In the rows, 128 means zero.
Each named move below is a turn or a mirror, shown by a few rows before and after it. Which moves, in which order, take the first row of each later pair to the second? The first pair is answered.
nen:
[133 146 141 117 128 120  86 102 124 122 146 140  86 129 152 104 188 122
 135 179 116 147 149 111 168] -> [133 143 139 120 120 128  74  88 120 124 148 132  85 126 157 110 185 114
 142 175 126 145 154 122 169]
[149 151 103 164 127 113 122  95 105 175 156 134 138 126 132 130 150 134
 121 139 117 130 148 123 155] -> [155 150 107 162 129 117 119  86 105 176 164 129 133 122 131 133 152 130
 124 134 115 128 145 124 153]
[104  90 144 188 120 146 198 134  98 165 173 151 139 158 156 131 123 147
 163 112 142 122 153 147 145] -> [107  91 143 188 122 131 199 134 101 168 170 155 141 164 146 130 126 155
 163 120 136 121 158 142 142]
[105 130 136 111 183 131 127 156 133 128 135 137 105 120 122 124 137 141
 112 132 129 153 141 100  99] -> [110 127 146 116 178 167 109 138 125 135 143 114 105 107 124 135 127 123
 120 125 144 155 146 120 102]
Tepev:
[122 113 112 161 132 112 138 145 120 145 118 152 141 129 105 143 105 147
 133  90 117 120 129 129 106] -> [131 130 123 164 141  95 127 140 144 135 128 165 113 141 121 136 149 136
 134 138 110 135 142 111 165]
[101 118 115 144 131 135 156 162 141  83 120 147 165 138 112 117 101 145
  87 104 111  98  96 110  89] -> [106 111 122 181 144 108 149 157 152  96 150 167 133 153 120 104 136 123
  73 126 126 125 135 113 158]
[135 122 130 132 135  70 145 138 146 141 130 168 115 124 142 126 145 139
 132 167  93 124 104 111 136] -> [123 107 120 136 124  88 162 149 126 153 123 153 140 119 120 127 102 145
 132 116 102 114  94 125  85]
debis:
[138 144 114 113 118 128 111 109 117 142 123 107 122 132 155 118 120 135
 141 131 128 126 121 134 116] -> [131 142 107 122 133 128 116 122 113 141 127  99 130 129 133 115  98 130
 133 118 142 127 120 128 105]
[142 132 127 109 120 100 137 128 157 122 107 156 140 139 172 127 142 169
 132 160 108  89 100  90 122] -> [106  99 116 142 158 119 157 154 141 132 121 141 159 140 114 118  82 146
  92 105 133  97 127 103  98]
[108 108 134 121 151 125 123 138 145 127 129 116 130 117  87 108 111 126
 118 115 126 141 151 109 110] -> [125 121 140 138 135 109 116 124 142 136 150 130 112 137 124 108 157 112
 130 141 121 153 158 125 156]

(2 to 3 moves a pair)
[125 116 129 123 122 145 139 126 118 139 115 113 156 126 107 124  87 143
 125  86 127 110 114 144  79] -> [119 109 125 158 146  97 139 135 127 143 151 155 127 168 116 113 133 124
 103 125 130 147 152 125 167] | nen, Tepev
[151 122 101 119 122 108 152 135 148 114 121 140 130 142 131 113 139 139
 124 156  99 123 104 130 136] -> [139 108 107 139 111 152 152 130 116 128 124 123 149 133 121 114 107 119
 125 106 116 120 110 166 116] | Tepev, nen
[121  95  95 175 149  58 148 169 170 130 148 168 145 152 150 167 111 120
 105 154 115 130 122 102 141] -> [127 104 102 179 120  56 139 152 168 142 154 174 135 164 172 163 134 121
 124 157 107 130 108 125 144] | Tepev, Tepev, debis
[110 113 121 135 111 183 125 114 112 139 129 102 146 114 115 144  88 117
 141  70 156 119 128 161  86] -> [132 148 129  72 113 169 115 104 145 102 103 108 132  97 136 150 127 146
 167 150 127 119 106 120  83] | Tepev, Tepev
[151 119 128 170  99 139 141 122 146 149 154 112  93 130 171 172 165 119
 137  93 146 118 118 181 141] -> [150 107 113 169 106 103 174 153 153 151 146 148 106 154 157 168 152 144
 118  78 126 105 111 160 118] | nen, Tepev, Tepev
[148 152 137 105 121  92 118 125 141 105 135 157 115 149 154 126 174 148
 129 187 109 124 120  95 159] -> [153 149 137 121  65 117 128 108 120 133 129 150 129 162 170 128 163 161
 160 141 110 104  96 144 122] | Tepev, debis, debis
[126 130  99  99 155 191 123 114 111 103 125  73 160  76  96 133  67 122
 117 134 135 166 155 113  51] -> [125 122 107 125 189 170 107 116 117 103 155  87 135  86  93 129  94  97
  95 162 145 200 187  97 124] | Tepev, Tepev, debis
[120 112 121 139 152 100 142 147 111  99 134 156 131 138  87 125 125 138
 121 144 122 132 151  73 146] -> [110 111 115 139 142 115 149 148 106 107 120 141 157 134  78 130  97 146
 124 114 120 123 142  88 104] | debis, debis, Tepev
[ 98 133 144 108 174 156 105 115  90 142 117  86 134 124 111 160 150 125
 107  69 123 103 142 128 109] -> [101 134 141 114 192 104 106 120 113 134 136 123 110 149 126 156 192 121
  91 113 112 126 157  99 170] | Tepev, nen
[109 118 136 175 171 130 143 149 101 142 146 153 107 171 111 115 121 114
  97 118 138 149 149 115 160] -> [133 157 155 120 113 195 120 101  92 134 113 105 108 131 146 123 128 130
 155 117 138 119 102 148 111] | debis, nen, Tepev
[138 137 124 117  99 131 161 129 105 148 115 146 155 147 134 134 119 170
 137 121 100  79  96 136  84] -> [137 150 152 117  97 170 110  91 103 148 130 117 122 131 156 133 156 131
 161 148 125 103 109 164 141] | Tepev, Tepev, nen
[159 148 118  74 178 143 107 125 158  92  97  95 124 111  97  98 140 128
 113 191  99 138 141 103 157] -> [155 147 131 103 176 166  94 107 153 110 118  85 108 110 103  91 144  95
 113 172 114 159 167 135 190] | nen, debis, debis
